128 stands for zero in the data rows.
Here are some points, one per row:
[140 139 149 129 134 161  62 152 126 144 118 137 102 137 149  78 114 178
 137 105 118 135 140 132 158  97  29 101 136 109 128 128 124 173 121 140
 110  78]
[ 71 206 142 148 160 119 117 120 142 171 144  98 157 121 135 140 137 128
  89 147 141 103  97 104 126 106 127 175 151 139 112 150 135 100 134 124
 134 132]
[ 59 170 176 161 209 143 172 150 132 162 140 134 138 109 135 147 147 132
 126  83 106 125 149 148 132 155 111 176  96 150 179 167 114  99 132 177
 169 128]
[203 149 143 154 165 185  99 179 141 177 154 109 133 168 137 123 142 132
 167 205 130 183 131 113  94 108 174  91  87 160 182 135  90 157 140 115
 154 137]
[140 175 178 172 113 159 208 134 173 134 189 115 133 149 146 120 167 106
 180  78 108 128 133  77 205 137 139  73 176 174 128 130 192 121 181 116
 152 142]
[160 173 146 161 168 142 177 188 173 141 147 142 137 143 111 139 157 131
 183 151 175 144 128  95 185 143 122 148 160 107 117 147  80 119 178 162
 107 161]
[164 150 167 176 131 166 118 151 185 190 130 125 121 175 118 135 120 175
  81 165  68 162 105 156 118 169 138 145 170 134  98 115 172 149 138 138
 192 115]
[ 96 138 171 197 175 146 155 125 160 175 129 155 146 114 132 162 120 104
 117 120 122 152 159 117 102 174 161 124 105 102 175 131 126 188  83 213
  96 148]
[146 153 110 167 166 206 120 134 154 157 156 117 146 136 124 126  80 185
 152 161 166 109 183 132 134 141 113 139 130  67  92 167 145 128 153 142
 139  83]
[119 161 206 110 122 135 175 175 136 134 122 134 155 143 123 100 124 145
 115 141 135 129 167 142  71 153 126 116 161 142 109 145 124 151 134 119
 154 100]
[165 144 139 149 124 138 151 155 113 141 139 137 150 106 135 124 130 158
 130 129 148 157  36 149 135 144 101 146 115 144 153  51 148 139 133  88
  88 159]
[171  75 166 180 147 150 152 117 144 132 140 143 120 107 130 168 140 137
 148 103  93 165 167 150  68  50 102 146 141 158 117 115 166 148 104 104
  85 148]
[ 96 158 178 127 124 135 155 178 124 146 111 163 124 121 125 161 123  96
 101  95 129  79 126 195 110 175 156  86 137 138 102 159 134 135  82 128
 125 148]
[155 169 131 146 147 100 163 156 141  95 139 135 127 128 136 128 139 111
 140 117 189  94 157 122 120  96 114 120 117 151 166  76 127 139 132 119
 102 101]
[ 98 175 134 159 150 172 130 119 144 125 134 139 114 157 148 105 141 149
 109 174 102 102 134 155 140 115 145 171  75 126 149  78 141 113 173  74
  75 164]
[125 122 119 150 144 126 106 141 117  58 104 169  98 147 118 112 114 103
 145  85  71 119 134 101 137 150 154 113 117 120 116 124  66  62 115 138
 102 142]
[119 149 114 128 164 107  95 108 134  95 120 139 119 133 114 163  90 118
  93 197 171 113  84  96 144 135  76  27 137 167 122 123  95  94  72 127
 138  86]
[ 85 127 109 151 106 127  76 167 149  96 120 121 166 132 108 132  79 114
 157  83  79 148 166 110 109 159  73 161 150 145 108 105  76 102 116  96
  63 156]
[122  93 161 173  67 104  97 111 109 162 143 142 107 137 137 132 113  80
 128 124 149 102 149  45  93 165 119 130 126 100 160 122 137  92 129  62
 172  70]
[104 135 117 147 119 107 131 124  94 135 110 160 127 116 113 134 122 125
 161 103 108 174 116 100  97 140 139 114 137 109 144  74 100  79 128 110
  76 122]
[ 91 110  70 154 134 157 136  92  75 185 141 138 116 148 116 136 116  93
 114 137 134 115 126 192 132 142 122  89 105 144 139  69  93 124 121 108
 139  50]
[ 78 108 143 104 207  99  65 135 115 123  89 149 149 145 138 160  99 120
 152 127  90 101 125 107 154 101 186 126 151 183  49 145 172 141 191 110
  74  92]
[103  75 136 118 151 135 120  79 134  92 133  96 185 183 123 149 164 132
 106 113 156 146 203 176 150  96 124 155 103 145 148 137 105  89 145 153
 195 135]
[122  91  91 119  95 184 116 127  80 114 152  93 212 143 132 188 108 176
 174 123 130 161 130 121 146 162 153 125 147 169 154 139 105 147 147 161
 154 149]
[ 94 106 105  77 146 168 150 105 158  44 109 204 115 190 162 169 109 162
 141 172 144 164 109 147 125 161  97 162 207 106 170 180 155 168 141 132
 136 202]
[ 93  83 162 138 119 111  98 171 102 103 111 200 168 121 139 162 193 144
  87 138 175 142 154 165 151 130 138 136 150 157 134  84 177 118 122 142
 184 150]
[ 81 173 111 132 106 102 119  97 176 139  48 207 137 165 143 110 137 144
 151 125 191 118 136 175 111 116 156  88 120 175 165 175  99 149 155  95
 146 162]
[152 133 146 146 121 116 113 125 144  58  61 194 158 127 175  93 187  99
 149 162 132 124 112 111 144 115 136 156 114 133 155  93 138 153 173 154
 156  68]
[155 125 112 102 132 108 125  95 185 114 119 148 149 120 118 123 164 101
  90 141 156 123 126 139  79 204 122 128  65  88 170 125 175 117 127 143
  86 140]
[117 157 146 114 116 131 133  75 144 112 164 133 129 148 126 101 129  98
 144  37 169 194  98  77 193 122 154  96  84  81  72 164 169 161  78 139
 107 122]
[147 142 129 101 107 102  83  77 121 147 195 149 117 135 137  87 142 161
  93 127 111 139 127 134 121 129 163 127 150 128 147 128  73 142  86 126
 106 138]
[120 138 103  88 134 119 142  52  19 191 139 193 122 171 143 148 129 135
 177 154  87 138 135 150 185 100 113 121 165 146 169 144 159 101 112 169
 149 132]
[178 129  74 114 109 125 126 125  39 101 202 160 176 124 130 156 158 130
 117 111 134  92 142 146 125 199 173 135 153  87 119 150 138 198 202 123
  99 119]
[109 133 164  72 124  67  88 134 149  64 255 134 100 161 129 128 121 162
 145 117 128 178 112 147 121 152 110 171  84 204 100 103 107 145 131 116
 159 122]
[141 107 116 148 113  83  93  76 168 117 198 130 148 131 144  99 145 136
  91 136 131 125 150 137  95 147 140 117 165 166 123 165 103 130 139 160
 146 112]
[132 143 132  83  86 125  43 179 118 116 210 151 145  99 160 139 114 127
 160 160 146 114 128 138 149 113 133 120 131  78 181 136 161 116  98 142
 117 170]
[151  95  89 153  88  64 123 125 125 178 129 213  79 124 138 154 112 157
 151 140 115 116 174 106 131 118 197 185  93 130 105 156 158 101 158 147
 131 158]
[126 132  61 175  77  44 116 157 135 189  88 151 161 167  96 152 151 120
  90 161 166 201 155 118 165 105  75 160 138 115  88 153 108 174 152 148
  86 104]
[133  76 183 115  87 172  78 105 113 148  78 172 190 103 152  96 125 126
 185 107 148  96  92 153 151 160 142 134  90 163 103 139 140 132 109 129
 117 139]
[ 96  78 165 131 113 167 119  74 147 100 165 108 133 134 120 175 123 100
 155 169 197 100 175  97 101 102 136 109 117 119 134  79 131 155 123 136
  91 111]
[129  71 188 116 101 101 142  89 113 158 101  67 208 112 159 141 151 111
 144 141  98 144 139 133 181 150  65 137  93 102 112 182  79 106 163  57
 130 137]
[139 109 116 120 100 106 126 128 130 136 110  99 162 150 110 158 142 118
 132 160  90 105 108 101  92 158 130  57 144 119 107 150 160 128 116 117
 163 143]
[137 120 103 142 165 103 171  73  94  90 111 102 157 168 139 101  94 162
 137 117 139 161  92 116  65  86 149 123 100 140 113 134 202 146 109 112
 128  97]
[125 176 129 115 151  83 131 111  64 119  85  31 201 194 128 109 156 154
 119 118 149 112 143 109 143 154 155 132 145 127 126  81 155 119  70 155
 112 166]
[112 160  77 113 102  66 156 142  96 138 168 127 138 133 137 111 146 121
 148 170  98 164 157 130 116 138  75 149 131 122 112 114 179 112  96 164
 139 130]
[ 86 174 152 135  58  87 133 153 146 136 139  93 140 163 122 122 143 125
  89 156 119  90 132 114 123  71 146 145  94 125 119 126 137 150 107  80
  91 135]
[ 50 117  58 242 152 164 141 125 110  98 179 122 109 124 151 124 126 147
 115 111 134  96 112 149 139 119 156 135 147  66 103 117 111 102 103  42
 163 149]
[ 93  73 164 140 130 148 141 147 102 121 115 140  99 120  95 100 145 152
 128 189  72 155  77  98 148 147 106  95 139  82 147 166 145 118 116 118
 106 115]
[112  91 117 145 111 162 148  99 120 139 122 123  79 113  80  42 229 115
 134 173 142 118 123 141 107 154 139 109 195 157  48 112 112 128  81 153
  87 162]
[ 59 181 144 100  83 147 160 128  93  99 139 121  92  53 147  81 140 131
 160 189  77 126 140 164 123  85 120  96  76 147 118 177 122 149 145 157
 113  63]
[112 136  94 119  67 148 177 113 136 132 114 148 120 109  87 127 122 116
 121  92 128 188  96  91 101 106 102 106  98 162 151  88 119  52 172 161
 166 135]
[106 148 128 117 123 104 124 126 107 129 116 127 140 106 112  75  95 147
 147 111 166  60 108 114 104  76 108  86 130  45  89  92  58 140 199 209
 205 190]
[140 107 144 144 107 117 104 139 117 111 114 112 125 136  90 162  95 109
  53  83  57 100  82 106 110  62 121  72 115 148 125  93 130 203 188 181
 163 205]
[105 112 127 105 148 166 135 123  67 138 133 133  78 148 142 104 133  85
 101 126  90  99 144  60 111 165  68 165  42 104  96  71 109 209 142 162
 138 167]
[100 127  86  53 189 149 126 107 177 114 113 122 165  94 112 115 144 127
 101 126  86 200 100 137  69 137 137 122  94  65  85 124 113  94 163 128
 132 112]
[ 97 108  88 105 150 150  77 107 183 157 117 128 146 121 136 106  97  78
 136 102  89  74 150 104 126  87 127 164 151 132 119 118 159 155  74 140
 144  92]
[121  75  98 141 118  96 150  99 177 153 157 122 113 131 125 125 122 117
  93  96 112  77  64 111 117 101  60 147 140 116 192 209 135 157 133 113
 133 130]
[ 99 107  97  65 123 100  94 154 215 212 147 138 127 120 133 103 144 149
 176  93 118 102 101 141 131 127 127 139 147 121 110  66 122 122 139 102
 142 127]
[ 96 108  71  47 145  92 197 191 181 164 130 119 152 104 125 174 106 125
 164 152 110 114 145 102 144 151 142  79  96 135 149 110 112 131  81 107
 122 131]
[100   0 114  83 149 143 217 222 140 159 164 126 121 147 154  98 113 119
 106 139 182 133  83 121 149  84 179 134 126 124 115 118 130 121 123 144
 126 104]
[105 106 149 111 149 138  49 156 101 135 124  97  94 141  43  61 140 184
 111 113 152 127 156  60  92 128 172  94 128 124 200 169 162  65 159 133
  89 130]
[110 105  90 149  86 123 152 145 122 108 112  76 141  49 143  73  44 179
  59 150 144 127 144 169 169 136 137 129 150 182 144 123 153 121 181 152
  74 148]
[103 138 109  90  69 189 104 121 128 153 101  52  71  99 200 174 117 118
 103 119 162 144 140 114 109 164 123 126 131 180 148 132 142 123 148 118
 136 151]
[128 133  92  70  82 183 137 135 137 115  62 101 110 113 122  98 187 149
  76 101 102 134 177  94 179 132 159 196 157 132 183 122 127 149  84 117
 155 115]
[120 128  63 161  70 147 101 179 142  83  75  53  83 182 163 156 149 112
 188  95 135 161 116 181 121 116 153 106  95 107 111 167 143 147 123 178
 108  90]
[102 128 166 131 147  54 116  88 110 135 101  47  47  90 204 148 161 143
 157 113 141 180  79 147 116 118 193 144 174  82 164 143  83 158 140 121
 148 140]
[145 101 156  95 152  87 156 143 111  83  73  86  53 179 159 151 107 149
 156 167 133  97 145 101 125 149 119 179 160 117 127  94  98 144 134 112
 142 103]
[179 138  93 133 115 133 116 124 161 108 107 101  63 183 136 146 154 141
 150 135 104  71 130 161 134 180  98  95  76 138  72 129 151  87 120 104
 163 178]
[169 123 106 148 159 132 117 121 123 119 113 132 127  57 133  93 110  95
 127 163 142 189 194 114 153  69 143  99  87 114  96 150 143 135 103  52
 188 231]
[181 119 113 104 168 116 133 171  99 138 133 128 102 142 131  80 121  49
 127  82 138 131 190 177 111 116  77  97 171 144 163 164 102 162 123  93
 114 154]
[200 133 134 101 151 134 138 139 119 150 137 136  86 169 128 137 112 126
  70 104 107 148 165 157 175 106 175 121 119 141 107 123  84  82 117 153
 128  98]
[164 148 172 103  95 143 142 143  94 151 116 127 160  98 116 130 119 135
 174 130 144 134 124 146  25  88 125 172 170 107  70 117 114 100  86 121
 157 129]
[158 156 122 117 138 146 138 107 112 147 125 101 139 158  92 133 104  70
 172 139  96  99  93 138 109  88 140 165 154 145 183 143 101 117 131 119
  82 154]
[150 126 161 137  86 117 173  85 174  88 121 118 115 102 110  75  15 132
 146 124 132 124 176 143 161 155 144 137 156 109 132 108 125 135  93 159
 135 127]
[133 141 128 132 160 105  88 125 117 117 117  88  93  83  11  92  62   0
 153 175 157 168  93 178 173 184 154 194 146 154 142 129 185 146 163 123
 188 129]
There is one direction along which these points spread out most. Take the direction at right angles to it along which they spread out most. Then take the direction at right angles to both along which they spread out most. Go by this last direction. For each point below, how far along it does it lie, from 0 to 99? The average is 50, and the first point in the table lies past the average. One standard deviation of the points above along it is 16.
[127 107 144 120 139 106 155 112 112 121 123 105  88 111   0 156 147 211
 162  93 158  83 129 181 120 123  96 143  69 143 133 168 139 147 115 109
 107 127] 46
[155 121 102 153 137 123 120  88 157 100 110 112 105  31  60 188 191 178
 168 129 112 111 142  89 158 121 122 126 172 152 143  89 109 161 124 138
 151  89] 42
[138 135 148 126 179  90  98 122 107 155 117 112  75  28 185 201 137 145
 102 122 145 148 148 133 143 162 117  90 126 130  92 120 140 140 131 142
  96 137] 46
[184 142 117 126 120 130 141 148 111 124 128 121 101  97 172 143 128 112
 137  92 146  96 125 128  74 133 107 160 131 117 128 157 187  39 169 166
 131  98] 45
[173 121 101 181 138 126 146 119 137 101 135 129 164 101 181  99 110 109
 121 138 106 110  75  95  86 153 145 156 116 200 116 169  57 131  90 159
 115 107] 51
[186 157  95 123 192 103 148 128 118 131  99 147 157 106 159  87  93 195
 128  96 109 104 125 102 129 145 111 100 115 133 159 102 166 145 103  87
 148 111] 54
[171 185 111  77 127 193 118 108 148 127 138 140 121 108 103 195 149 107
  90 133 165 102  81 124 145  68 134 164 134 123  95 140 121 117 104 133
  99 132] 54
[174 137 146 132 100 141 130 155 102 140 100 150 138 116  98 136 111 161
 105  92 145 113  74 116 162 149 172 165  69 116 117 155  72 153  95  90
 155  90] 50
[152 129 177  94 116 145 170  64 128 128 117 145 107 150 139 143  83 125
  75 161 143 118 133  87 143 124 115 128 133 130  78 137 103  78 156 113
  76 141] 51
[129 133 156 160 122 116 101 187 104  73 126 132 128 122 124 157 105 128
  96 148 116 123  98 116 149  83  92 152 110 105 139 153 134  75  42 157
 151 128] 50
[106 170 142 106  94 147 146 137 103 106 118 166 119 136  95 162  93 107
  81  83 121 178 144 127  92 121 132  99 171  87 124 108 124 150 148  52
 135  66] 53
[173 114 162 134 110 101 128 100 179 111 133 110 155 134 125 148 125 104
 115 148  52 103 127 213 164 102 158  90 125  39 167  69 129  94 132 146
  95  98] 54
[152 101 144 144 161 144 100 120 121 158 114 116 124 143 155  97 140 114
 111  75 178 147  83 164 146 127  57 124 144 119 126  91 134  89 129 136
  93 117] 51
[145 126 110 114 162 136 139 159 115  69 150 123 162  91 127 112 200  92
  96 114  96  97 128 118 126 110 125 109 148 131 116 159 121 106 148  89
 129 101] 54
